128 stands for zero in the data rows.
Some points, one per row:
[62, 137, 125, 63, 41, 136, 86, 172, 100, 97, 30, 182, 41, 130, 46, 107, 132, 128, 110, 100, 134, 118, 145, 112, 119, 95, 146, 95, 127]
[93, 135, 126, 91, 79, 132, 104, 155, 109, 110, 70, 158, 79, 130, 84, 146, 125, 128, 145, 152, 130, 140, 118, 131, 136, 155, 116, 148, 126]
[118, 126, 123, 120, 119, 134, 128, 124, 124, 122, 117, 133, 122, 129, 117, 88, 137, 127, 94, 80, 137, 105, 159, 106, 114, 68, 160, 73, 127]
[180, 118, 133, 177, 192, 116, 156, 89, 158, 151, 203, 84, 197, 124, 191, 109, 133, 132, 108, 99, 128, 113, 145, 118, 116, 95, 146, 97, 130]
[130, 129, 128, 131, 132, 130, 132, 128, 123, 130, 130, 127, 126, 129, 131, 99, 133, 125, 99, 92, 132, 109, 149, 112, 116, 82, 154, 87, 126]
[90, 129, 123, 85, 74, 136, 108, 147, 117, 109, 71, 162, 80, 132, 79, 123, 131, 130, 128, 126, 133, 125, 140, 117, 127, 119, 132, 120, 125]
[98, 131, 125, 94, 83, 130, 104, 151, 120, 113, 77, 157, 86, 128, 85, 169, 123, 129, 174, 187, 125, 157, 100, 139, 148, 192, 92, 184, 126]
[130, 127, 129, 131, 130, 131, 128, 125, 128, 130, 133, 124, 132, 129, 131, 139, 127, 129, 140, 141, 125, 132, 122, 135, 135, 140, 121, 142, 129]
[172, 122, 132, 167, 184, 117, 152, 98, 153, 150, 193, 91, 186, 127, 182, 138, 128, 133, 132, 140, 116, 126, 126, 137, 135, 141, 123, 138, 129]
[50, 144, 127, 48, 22, 135, 77, 186, 92, 89, 8, 196, 19, 131, 32, 96, 131, 128, 103, 88, 136, 114, 151, 104, 116, 81, 157, 86, 128]
[172, 124, 129, 168, 182, 117, 153, 94, 152, 148, 190, 90, 187, 125, 179, 167, 119, 133, 158, 177, 114, 150, 95, 156, 145, 188, 95, 179, 125]
[105, 128, 126, 101, 96, 132, 115, 134, 128, 117, 97, 150, 103, 133, 101, 127, 131, 130, 134, 131, 127, 123, 138, 118, 131, 125, 128, 123, 126]
[138, 129, 129, 136, 139, 126, 129, 124, 132, 130, 139, 122, 141, 130, 140, 164, 121, 130, 160, 177, 120, 151, 97, 153, 144, 188, 93, 181, 128]
[131, 132, 131, 132, 125, 126, 124, 141, 120, 128, 123, 132, 121, 126, 126, 93, 133, 126, 95, 84, 135, 109, 152, 109, 111, 78, 159, 84, 133]
[138, 127, 127, 140, 145, 124, 137, 119, 132, 134, 147, 117, 145, 127, 140, 138, 127, 130, 136, 138, 124, 131, 124, 133, 134, 141, 123, 139, 127]
[144, 126, 128, 143, 147, 127, 135, 115, 136, 138, 152, 116, 149, 128, 146, 138, 129, 131, 135, 138, 122, 132, 122, 135, 135, 139, 119, 138, 127]
[63, 134, 122, 69, 50, 147, 97, 162, 94, 94, 39, 181, 49, 128, 54, 31, 142, 120, 42, 8, 154, 74, 195, 73, 81, 0, 210, 0, 130]
[133, 126, 126, 136, 138, 126, 131, 127, 130, 128, 136, 123, 137, 129, 135, 156, 123, 131, 150, 160, 120, 144, 107, 149, 141, 170, 106, 167, 129]
[127, 127, 127, 128, 129, 131, 129, 128, 128, 129, 127, 126, 125, 129, 126, 136, 128, 132, 135, 136, 123, 135, 125, 131, 135, 142, 126, 142, 126]
[143, 125, 128, 142, 145, 128, 138, 114, 137, 136, 153, 113, 151, 124, 147, 137, 131, 132, 137, 135, 122, 126, 134, 131, 136, 134, 123, 132, 127]
[82, 134, 119, 92, 80, 143, 114, 143, 106, 107, 75, 159, 80, 131, 82, 28, 141, 118, 40, 6, 155, 77, 196, 71, 81, 0, 212, 0, 132]
[125, 128, 128, 127, 126, 129, 127, 128, 124, 130, 125, 131, 125, 130, 124, 136, 128, 129, 138, 138, 124, 132, 125, 131, 133, 139, 120, 139, 128]
[105, 136, 129, 101, 92, 126, 103, 156, 120, 117, 85, 151, 88, 130, 95, 160, 124, 125, 162, 174, 132, 152, 100, 140, 142, 182, 99, 174, 126]
[119, 127, 126, 124, 122, 131, 125, 131, 123, 124, 121, 133, 120, 129, 121, 129, 130, 129, 128, 125, 126, 124, 133, 126, 130, 123, 127, 123, 125]
[126, 131, 127, 127, 126, 129, 129, 130, 127, 128, 125, 130, 124, 126, 126, 139, 130, 129, 135, 136, 124, 128, 125, 130, 132, 140, 122, 137, 127]
[129, 127, 130, 132, 131, 129, 128, 135, 123, 127, 129, 129, 129, 126, 130, 133, 128, 125, 129, 131, 129, 133, 119, 136, 129, 136, 125, 139, 131]
[148, 126, 132, 147, 154, 126, 138, 117, 139, 138, 156, 112, 153, 128, 153, 168, 117, 129, 162, 180, 122, 156, 90, 156, 143, 194, 90, 186, 127]
Here are 10 more points, each followed by its number:
[127, 132, 128, 129, 125, 126, 123, 135, 123, 131, 124, 129, 121, 127, 126, 118, 131, 128, 115, 115, 133, 122, 129, 128, 122, 115, 135, 115, 129] 0
[125, 129, 129, 129, 127, 129, 128, 131, 126, 129, 127, 128, 126, 127, 126, 138, 129, 129, 137, 138, 124, 133, 121, 133, 133, 140, 121, 139, 128] 1
[176, 119, 130, 171, 187, 115, 155, 92, 157, 154, 201, 85, 193, 126, 186, 104, 131, 128, 101, 93, 129, 107, 147, 115, 115, 85, 151, 92, 130] 2
[155, 124, 131, 152, 161, 124, 142, 110, 138, 143, 164, 106, 162, 124, 159, 176, 114, 129, 170, 195, 119, 164, 77, 165, 146, 208, 85, 205, 129] 3
[125, 126, 126, 127, 125, 129, 129, 131, 127, 130, 128, 129, 127, 130, 124, 138, 129, 131, 137, 139, 124, 131, 124, 133, 131, 139, 122, 139, 127] 4
[127, 127, 129, 126, 125, 130, 129, 129, 126, 129, 126, 132, 123, 130, 128, 137, 128, 129, 134, 140, 126, 133, 125, 130, 134, 139, 121, 139, 128] 5
[127, 129, 127, 130, 126, 130, 126, 128, 128, 127, 126, 131, 128, 128, 125, 138, 129, 130, 137, 139, 124, 133, 125, 135, 131, 140, 120, 138, 126] 6
[126, 131, 127, 128, 124, 127, 126, 135, 120, 128, 122, 130, 119, 128, 122, 128, 127, 129, 126, 128, 130, 132, 127, 129, 131, 128, 127, 130, 127] 7
[151, 124, 130, 151, 162, 124, 141, 111, 139, 138, 165, 109, 158, 128, 156, 162, 116, 132, 153, 165, 119, 151, 94, 158, 140, 181, 98, 177, 128] 8
[128, 128, 125, 125, 129, 128, 130, 125, 127, 128, 128, 129, 126, 127, 127, 147, 130, 133, 149, 152, 120, 137, 126, 136, 140, 152, 112, 148, 125] 9
Which three of these numbered points are nearest to each point below by angle, seen from the average point of the first points? Their numbers follow each, nearest first.
[151, 125, 130, 151, 161, 125, 142, 110, 141, 140, 168, 108, 161, 127, 160, 148, 127, 131, 141, 148, 117, 136, 117, 138, 138, 152, 113, 152, 128] > 8 3 1
[127, 128, 126, 129, 127, 131, 127, 130, 126, 130, 126, 130, 126, 129, 128, 138, 129, 132, 138, 140, 126, 132, 124, 133, 132, 139, 121, 137, 128] > 6 4 1
[122, 125, 126, 118, 119, 131, 129, 125, 128, 125, 121, 133, 125, 129, 122, 135, 132, 133, 135, 136, 123, 126, 137, 125, 134, 134, 123, 130, 125] > 9 4 5
[138, 127, 128, 145, 146, 125, 133, 123, 128, 134, 144, 119, 143, 124, 141, 125, 129, 126, 121, 116, 127, 124, 127, 135, 124, 119, 135, 121, 131] > 2 0 7
[104, 133, 127, 111, 99, 131, 110, 153, 107, 118, 90, 151, 91, 125, 103, 92, 134, 127, 96, 82, 136, 108, 156, 107, 110, 76, 159, 80, 130] > 0 2 7
[118, 132, 130, 120, 109, 128, 116, 151, 113, 120, 101, 139, 103, 124, 111, 109, 130, 123, 116, 109, 133, 121, 135, 122, 119, 108, 139, 110, 132] > 0 2 7
[137, 128, 127, 142, 145, 128, 133, 125, 128, 133, 141, 120, 142, 126, 143, 125, 129, 126, 120, 115, 128, 125, 129, 136, 126, 119, 133, 122, 132] > 2 0 7
[118, 131, 131, 122, 120, 128, 116, 145, 121, 127, 111, 135, 112, 123, 116, 124, 126, 125, 126, 123, 130, 133, 123, 134, 128, 127, 128, 130, 133] > 7 1 3
[158, 125, 130, 155, 167, 120, 145, 109, 142, 146, 171, 103, 166, 127, 162, 178, 111, 127, 169, 192, 120, 166, 70, 169, 144, 213, 79, 209, 126] > 3 8 1
[125, 126, 126, 126, 125, 129, 129, 131, 127, 126, 126, 129, 126, 129, 126, 141, 128, 129, 136, 140, 123, 131, 126, 131, 134, 141, 120, 139, 127] > 4 5 9
[125, 125, 126, 129, 124, 130, 130, 127, 127, 129, 125, 128, 126, 126, 123, 135, 125, 129, 136, 140, 124, 130, 126, 133, 133, 139, 123, 137, 131] > 4 1 3
[129, 132, 131, 133, 129, 128, 123, 142, 116, 129, 123, 132, 120, 123, 124, 87, 133, 123, 89, 78, 139, 108, 155, 107, 111, 73, 160, 72, 131] > 0 2 7
[132, 125, 126, 133, 136, 132, 136, 118, 131, 131, 139, 123, 136, 130, 136, 147, 130, 133, 146, 145, 121, 131, 128, 133, 136, 145, 115, 143, 126] > 4 6 8
Here are 10 other points, each followed by its number:
[132, 128, 127, 133, 134, 128, 132, 127, 132, 132, 132, 126, 133, 130, 131, 138, 125, 130, 139, 142, 121, 134, 122, 133, 134, 145, 121, 143, 126] 0
[159, 123, 128, 160, 173, 122, 151, 99, 149, 145, 182, 97, 177, 125, 172, 159, 130, 137, 152, 160, 114, 135, 116, 146, 141, 164, 108, 161, 124] 1
[110, 131, 129, 108, 97, 130, 110, 149, 118, 120, 95, 149, 95, 127, 102, 163, 122, 126, 163, 177, 126, 157, 98, 145, 141, 189, 98, 181, 127] 2
[150, 124, 128, 150, 155, 121, 142, 114, 143, 140, 159, 110, 154, 126, 155, 175, 117, 128, 169, 190, 117, 159, 85, 161, 144, 206, 88, 197, 127] 3
[75, 141, 131, 69, 50, 127, 82, 178, 103, 100, 39, 177, 49, 131, 58, 154, 123, 126, 158, 170, 134, 153, 104, 133, 142, 175, 103, 166, 126] 4
[125, 131, 130, 124, 117, 127, 124, 136, 121, 127, 118, 136, 119, 129, 121, 128, 127, 125, 126, 127, 126, 129, 129, 127, 124, 125, 126, 127, 128] 5
[125, 126, 126, 127, 128, 128, 125, 130, 127, 126, 126, 132, 124, 129, 124, 138, 129, 131, 136, 139, 123, 132, 124, 131, 133, 137, 121, 139, 126] 6
[129, 128, 126, 133, 132, 129, 129, 127, 127, 129, 134, 123, 133, 127, 133, 149, 124, 128, 147, 154, 124, 140, 112, 144, 139, 165, 108, 158, 127] 7
[133, 134, 131, 137, 130, 124, 124, 143, 118, 131, 123, 130, 121, 126, 128, 104, 128, 124, 105, 106, 131, 121, 129, 125, 118, 105, 143, 106, 134] 8
[157, 126, 125, 153, 165, 121, 142, 111, 146, 141, 169, 108, 165, 125, 160, 188, 111, 127, 184, 212, 124, 171, 70, 165, 153, 228, 70, 220, 125] 9
The same question for these:
[121, 129, 129, 125, 124, 133, 128, 134, 117, 126, 119, 135, 118, 125, 120, 98, 135, 126, 96, 85, 138, 106, 154, 112, 112, 77, 159, 83, 131] > 8 5 1
[124, 130, 125, 127, 127, 132, 130, 130, 124, 127, 127, 132, 125, 130, 127, 91, 136, 125, 96, 80, 133, 105, 156, 106, 113, 72, 159, 77, 130] > 8 5 1
[124, 126, 127, 123, 120, 131, 124, 129, 126, 127, 119, 131, 124, 129, 123, 112, 131, 129, 113, 107, 129, 112, 144, 114, 119, 100, 143, 104, 127] > 8 5 1
[180, 119, 132, 169, 191, 116, 155, 94, 158, 151, 203, 86, 197, 129, 185, 130, 130, 131, 122, 126, 121, 122, 130, 132, 126, 126, 130, 127, 128] > 1 0 3
[194, 118, 134, 183, 206, 107, 165, 82, 164, 157, 221, 74, 213, 123, 204, 152, 126, 133, 143, 151, 115, 132, 117, 148, 135, 158, 109, 157, 127] > 1 0 3
[161, 124, 133, 159, 170, 120, 146, 104, 142, 143, 176, 100, 171, 126, 168, 176, 108, 128, 170, 198, 122, 169, 67, 171, 145, 219, 74, 217, 131] > 3 9 7
[79, 139, 123, 75, 62, 133, 95, 163, 103, 100, 52, 174, 59, 130, 66, 113, 132, 125, 115, 110, 131, 119, 142, 116, 125, 105, 140, 106, 129] > 4 2 8
[132, 128, 131, 136, 138, 131, 131, 133, 117, 130, 130, 130, 126, 124, 131, 8, 158, 122, 37, 0, 160, 58, 236, 34, 75, 0, 233, 0, 125] > 8 5 1
[123, 127, 122, 128, 128, 138, 134, 124, 122, 123, 127, 127, 131, 129, 127, 2, 146, 113, 26, 0, 165, 72, 206, 54, 73, 0, 227, 0, 131] > 8 5 1
[151, 123, 130, 150, 157, 123, 144, 108, 142, 139, 166, 108, 159, 128, 157, 38, 136, 117, 48, 24, 154, 86, 183, 80, 88, 4, 202, 15, 132] > 8 1 5
[136, 128, 130, 139, 137, 129, 132, 126, 128, 132, 136, 122, 139, 127, 137, 151, 125, 131, 144, 151, 122, 140, 108, 148, 140, 159, 112, 160, 126] > 3 7 9
[154, 125, 130, 154, 161, 123, 145, 110, 140, 140, 167, 107, 165, 127, 158, 136, 123, 129, 130, 132, 125, 129, 121, 137, 132, 134, 122, 134, 129] > 1 0 3
[126, 129, 124, 128, 126, 129, 129, 128, 126, 127, 123, 131, 126, 129, 126, 137, 129, 130, 137, 140, 125, 131, 125, 132, 132, 140, 122, 139, 130] > 3 7 9
